Named turns come first, each shown by rows before and after it. Which turns, in which order, take the first row of each pair that follows to the second? Write the first one first, as in the answered first pair.
V:
[  6  -1 -14   4   4  11   0  -2   3   8   9   5   6   8  16] -> [ 11   2 -19  -5   5  10   0  11   1   2   5   1   7   3  17]
[ -3 -13  -2 -14   1   2 -17   2  -3   1   7  16  -3 -26   7] -> [  6  -5   2 -14   0   0 -15  23   2  -6 -10  -4 -11 -17  13]
[  1 -16 -38  -8   1  12 -13  10  -3  20  25  14  -2  -5  15] -> [  7  -4 -35  -4  10  -2 -18  43  -1  11   4  -5 -16  -7  23]
H:
[-23 -10  36 -28  -7  21 -11 -33  31  -7   2  38  17   1  22] -> [-18  -2  65 -11 -14  -9 -21 -21  32 -15 -14  19 -13 -18  -6]
[ -1  10   3  -1  -8   6  17 -14 -10 -22  16  -1  12   6   6] -> [ -5   9  20  -2 -13   6  15 -19  -7 -20  14  -6   9   3  10]
[ -2 -23  28  21 -22  -3 -13  -4  11   0   2  27 -30   2 -39] -> [ 11 -17   7  27 -25  -5  -6   8 -16   6  15  13 -31  -3 -49]
G:
[-17   3  35  -7 -12   7  -3 -16 -14   1   4  21  10  13 -16] -> [-16  -9  23 -24  -9   8 -23  -5 -11   2   4  27   8 -14  10]
[ -5  -7 -24  27 -17  16  27 -18 -20  17  36  30   5  27 -30] -> [ 25  -9 -20 -33 -15   1 -23  25 -12   9  16  -7  -4 -51  27]
[-10  18  26  27  12   7  43   4   7  -3 -10 -14  20  49 -36] -> [ -1 -30 -17 -23  19  46  -2  32  14  24   4  30  11   8  34]
[-18 -11 -14 -22   2  22  -3  -5  -9  10   3  -7 -16 -18  24] -> [-15  18  10  -5   6   3   9 -12  -6   0  -7 -38 -13 -10  -7]
Then:
Between the rows of a pair lie 2 to 4 turns.
[  5  10  30 -11   6 -19 -14  16   2 -18 -34 -32 -13 -12   9] -> [-10   9  -3 -24  22  13  -1   2  10 -10 -15   2  25  14  40] -> H H H H
[ -8  -3 -11  16  12  -1  33 -27  -5  20  16   0  28  11   5] -> [-12   3  35  26  -7 -26  28 -17   6  13 -10 -15   3   0 -20] -> H H H
[ 21  37   4 -25 -24 -30 -10 -19 -16  -9  40 -15  32 -32  -2] -> [  0  23  40   2 -45 -25  -3 -36   2 -10  32  11  20   1 -37] -> G H H H
[  7  26   5   7   5 -33  12  -7 -18 -22  -2 -59  15 -11 -30] -> [-28 -18   0   6   0  31  11 -30  13 -13  15  41  17  37 -13] -> G H
[ 24   1 -24   0   3 -11 -11  24 -19   6   6 -34 -18 -30  -5] -> [ 15  18   1 -10   5 -25 -11  11  -7  -3 -18 -52  -6 -24   3] -> G G H G
